Turns, then the turns between two rows, first turn first; the first pair answered
Q:
[ -9  19   1  -7  -7  10  -2  16  14  -3   2  -3 -16   0 -16  19  -8  -3
   3 -30 -22  -3  -4 -12 -30] -> [-18   8  13  -3 -13  16  -6  24   4  13  -2  12 -11  -7 -15   6   4 -11
  -1 -14  13  23 -26   1 -11]
[  1  40   2 -31  14  22   0   3  -2  -8   3  -5 -19   0 -20  29  16   4
   7  -5 -32  -3 -16 -18   4] -> [ -7  27  11 -35  12  25  -2   2  -3   5   7   3 -14   0 -10  18  24  -1
  13  14  -4  14 -29 -12  24]
[  3  12   2 -14 -17  -2 -33  13  -2  16   1  -7 -17 -12 -27   2 -23   0
  -1 -33   9   7  15  19 -61] -> [ -1  -5  15 -13 -25  -4 -41  21  -6  22   5  12 -22  -9 -12 -17 -13  -2
  13 -15  43  34  -5  30 -26]
[  8  -6  -5   7 -17   2   5  10  24   1 -12  -3 -11  -3 -17  -3  -5   6
   5 -20 -14  -8  10 -21 -19] -> [ -9   2   5   2 -17   9  -1   5   5  24 -11   4 -12  -7 -24   9  -3  -2
  -8  -7  20   4  -4 -11 -14]
M:
[-14  45   9  -9 -15  10   2 -28 -13  16 -24 -20  -3   3 -15  34 -13  13
 -31   0 -11 -41  16   2 -39] -> [-16  44   6 -17 -10   5  15 -38 -16   4 -26 -20   9   3   5  34  -4  13
 -27  25  -6 -49   7   7   2]
[  9  -9  -7 -24   1   5   2   8  19 -17 -16  -4  17 -33  -5  -2  12  -5
  29  18  35 -29   4  12  36] -> [ 15 -15  -3 -21  -6  -4  -7  13  27 -16 -13  -4  17 -29 -11  -9   9  -9
  40   5  30 -23  13  10  26]
[ 18 -14  -3  13 -17 -20  -1   1  29 -34   4  -7 -23  10   1 -23 -10  15
  32 -31 -31   2  36   0 -18] -> [ 13  -6 -10  14 -18 -10 -12   5  24 -13  -3  -3 -24  11 -20  -9 -20  10
  16 -37 -35  -5  32  -3 -49]
U:
[-21 -12  -3  -9  22 -19   7  15  17 -32  -2 -18   5  16  -3 -18  -5  13
  10 -19   4  -6  15  -8  25] -> [-18 -14  -2  -8  15 -18  10  20  13 -23   1 -11   2  12   0 -24  -1   9
  11 -12  17  -7   5  -7  31]
[-11   9 -19 -18   6  -2   4  -7  23 -12 -11 -14  -6   3  -4   0 -10   5
  -8 -29 -36 -16  25 -17 -21] -> [-23  14 -18 -23  11  14  10 -13   3  -6 -13   3  16  -4  20  -2   6   2
 -21  21  15  -9 -16  -1  33]
[ -6 -11   1   1  12  -3  -2  17   6  -2  21  13 -18  -3  33 -40  16  12
  24   5  25  70   6   0  14] -> [ 12   4 -15   1   8 -17   8  12  18 -31  27 -13 -19  -2  22 -24  -2  20
  19 -31 -40  31  43 -21 -23]
[ 16 -18   6  -5   2  -4  -6  11  13  -7  15  -6  -5   8   5  -7  -5   6
  21 -19  -6  12  11  13  -5] -> [ 15  -7  -5  -9  20  -3   9  -4   4 -15   8 -11   4   3  10  -2  -2   6
  10  -4 -20 -16  18   9  12]
Then:
Between the rows of a pair lie 2 to 3 turns.
[ 10 -13   1 -18 -18  -9 -14 -21  24 -12  19 -15  10  11  32   7  16   1
  31 -18 -14   6  48 -18  21] -> [  3 -24  15 -13 -24  -3 -28  -8  28  16  18  -7  -2  10  19   0  15  -2
  24 -21   7  27  42 -11   3] | U, U, M
[ -1   6 -14  -2  21  12  31 -14 -20   2  -5  -9  23  -2  13   6   9 -13
 -17  37  33  -7 -12  10  31] -> [  9  21 -27   0  24   1  27 -20 -11 -15  -5 -23  23  -1   8  14  -1  -9
 -23  19 -21 -34   6  -4   5] | Q, Q
[  3  -7   7   0  11   0   5   8 -18  -5   0  -6  15  -1  12 -19  13  12
  24  13  25  17 -15   1  33] -> [ 12  -8   1   5   6  -8  -6  11   8 -20   5 -16   2   8  -1 -16  -1  18
  33 -21 -23   7  18 -14  -6] | M, U
[ -8  -9  11  12 -19  19 -25   8  21 -16  -9 -31   0  11   1 -29  -6  12
  15 -44 -19  30 -28 -26   2] -> [ -9 -13  15   3 -15  20 -17   5  11 -18  -8 -24  15  10  21 -33  12  12
  10 -20   4  38 -46 -15  35] | U, U, M
[ 10 -23 -15  -3  -3  -7  22   8 -22 -51 -10 -10  21  11  30   0  15  13
  20  -1 -41 -14  -2  -2  43] -> [ 12 -49   5   6 -24 -13  -6  30  -1 -34   3  -9  -4  10  14 -13   7  12
  40 -38 -35  19  15   0  -2] | U, U
[ 15  20  -2 -20  -2  19  42 -38   9 -40  -7 -16   2   3  24  -4  11  32
  -4  -4  -2 -10 -14 -14   7] -> [  6  16  10 -23  -7  25  36 -35  -1 -14 -11  -4   1   0  25  -5  17  26
  -4  13  28   2 -33  -5  21] | Q, Q
[  3 -17  14   1  10 -17  26  -7  26 -40  -4   2  -5   0  37 -28  22  13
  37 -16 -15 -11  34 -14  48] -> [ -3 -16  33   8 -11  -4 -14  18  40   9  -1   9 -39   2 -11 -19   0   9
  34 -54  -3  19  37  -8 -33] | U, M, M
[  8 -29   2 -28  14   6  30 -17  -1 -61   7  -7  23  -2  36   1  10  12
  26  37 -11  -5   7  -8  54] -> [ 11  -2  -2 -17   9  15  14  -8  12 -28   9 -24  -3   0 -22  35 -19  10
   4 -15 -53 -29  35 -26 -53] | U, Q, M
[-15 -15  28  13 -11 -25 -44  26   6  -3 -19  32  15  -4   6 -28  21 -13
  38 -17  25  32   6  -2  -4] -> [ -5  -6  29  15 -11 -26 -47  30  13 -10 -16  26   7  -3 -14 -17  10 -15
  34 -36  -2  14  28  -9 -35] | M, Q
[ 21  -1 -22  -5  16 -10  15  -3   2 -43   5 -26   3  -1  14   6  -1   1
  10  -4 -49 -28  22 -16  16] -> [ 17 -12   1   0  -8  -1 -21  15  18  -2   8 -14 -23  -9 -24   0 -20  -3
   8 -39 -30   4  28  -5 -57] | U, U, Q
[ 19 -30  -1  -7 -11 -10  15  28   4 -25  11 -16  10  12   6 -25 -10 -11
  25 -21  -1  26   8  -1   7] -> [ 24 -23 -12  -8  -9  -9  20  30   3 -31   9 -22  10  10   2 -19 -16  -3
  22 -28 -23   6  19  -7  -9] | U, M
[ 29  -5  -3 -14  17 -44   9 -23 -15 -63 -17   6   3  12  18  -5  -5 -11
  -8  -8 -27 -44  28 -16  32] -> [ 15 -40  37 -12  -4 -40 -22   3  -4 -25 -10  38 -19  14  12 -32   6 -16
  17 -11  41  31  12   9  31] | U, M
[  0  -3   2  13  -3   1  -4   0  -6   7 -10  -1  -6  -2 -21  12  -5  -1
  -7 -10 -23  -4  10 -12 -38] -> [-14   2  -3   5   9   5   4 -12 -24  17 -19  11  10  -8  -7  21   4  -5
 -16  21   9  -7 -19   1  -5] | M, U
[-23  37   0   3  -3   3 -20  -2   8  53 -10   2  41   0 -30  14 -16 -25
 -29  -1  33   4  -1  19 -35] -> [-13  42 -17   2   1  -4  -7 -10  15  27 -13 -16  41   3 -25  22 -24 -14
 -31 -12  -6 -22  17   5 -39] | M, U, U
[  7 -32   8 -17 -13  -7 -13  24  30  -5  13 -18 -16  10   0 -15  -7  16
  25 -24 -16  39  25  -6  -7] -> [-10 -11  17 -11 -10  20 -25  22  11  36   4  -9 -19   2 -23   6 -13  10
  -2 -15  12  38   2  -2 -32] | M, Q
[  1  24 -18  -4  17  -1  11 -17 -28  26 -12  -7  -5   4 -15  20  -5  -8
 -48  11  -5 -28 -16 -14  14] -> [ -7   5   1  -3   1   4  -2  -7 -31  46  -9  12 -15   5 -10   6   9  -9
 -37  19  36  15 -28   2  24] | U, M
[ 13 -19   4   1  -3 -31   6   3   5 -45   7 -13   4   3   8  -7   0  18
   7  -2 -46   0  29   9   2] -> [  5 -29  28   3 -17 -23 -12  23   4   0  13  -4 -13  -1 -10 -13   5  18
   9  -9  -1  39   8  26 -26] | U, U, M
[-13   1  -8 -24   9   4  17  -3 -25  -3   1  30  22  -9  17  -2   1   9
 -11  44  36 -13 -30  12  46] -> [-17  11   7  -9 -13  19  -6  10  -7  46   3  35   0  -9 -36  15 -26   4
 -21   1  31  -3 -21  12 -38] | U, M, M
[-12 -35   3  14 -19   3  -5  44   4  -1  11   9   2  18  10  -8   9  12
  43 -33  40  20 -11  18  24] -> [  0   9 -32  11   7   5  29  16  -5 -31   6 -13  25  22  16  27  -1  15
   9 -24 -21 -56  -3  -4  26] | M, Q, U
[ 11   4  16  10 -16   5 -13   3   8   5  13   4  -8   6 -11   5   7   7
  16 -28 -18   8  21  -8 -40] -> [  5 -12  26   6 -20   5 -20   8   2  11  17  13 -11   4   3 -14  14   7
  30 -14  15  33   1   3 -13] | Q, Q
[ -1   5  -3   8  -2 -11  -3   4  15  -3   8  -4 -11   7  -4  -4  -7  -1
  11 -20 -29  -1  32 -11 -19] -> [ -7  27 -11   5   7   0   3  -5   3   5   2  -3  -5   4  -9  19  -4  -1
 -10  -6 -25 -21  20 -12 -25] | M, M
[ 13 -19   5   6 -14 -14 -43  15   8 -25 -10 -13 -11 -13  -2 -25  33  15
   4 -30 -25  21  18 -28 -59] -> [ -7   2  -9 -12  16  11 -16  -5 -35 -13 -29  -1  21 -22  28  -6  50   1
 -32  45  20  -5 -36 -18  16] | M, U, Q
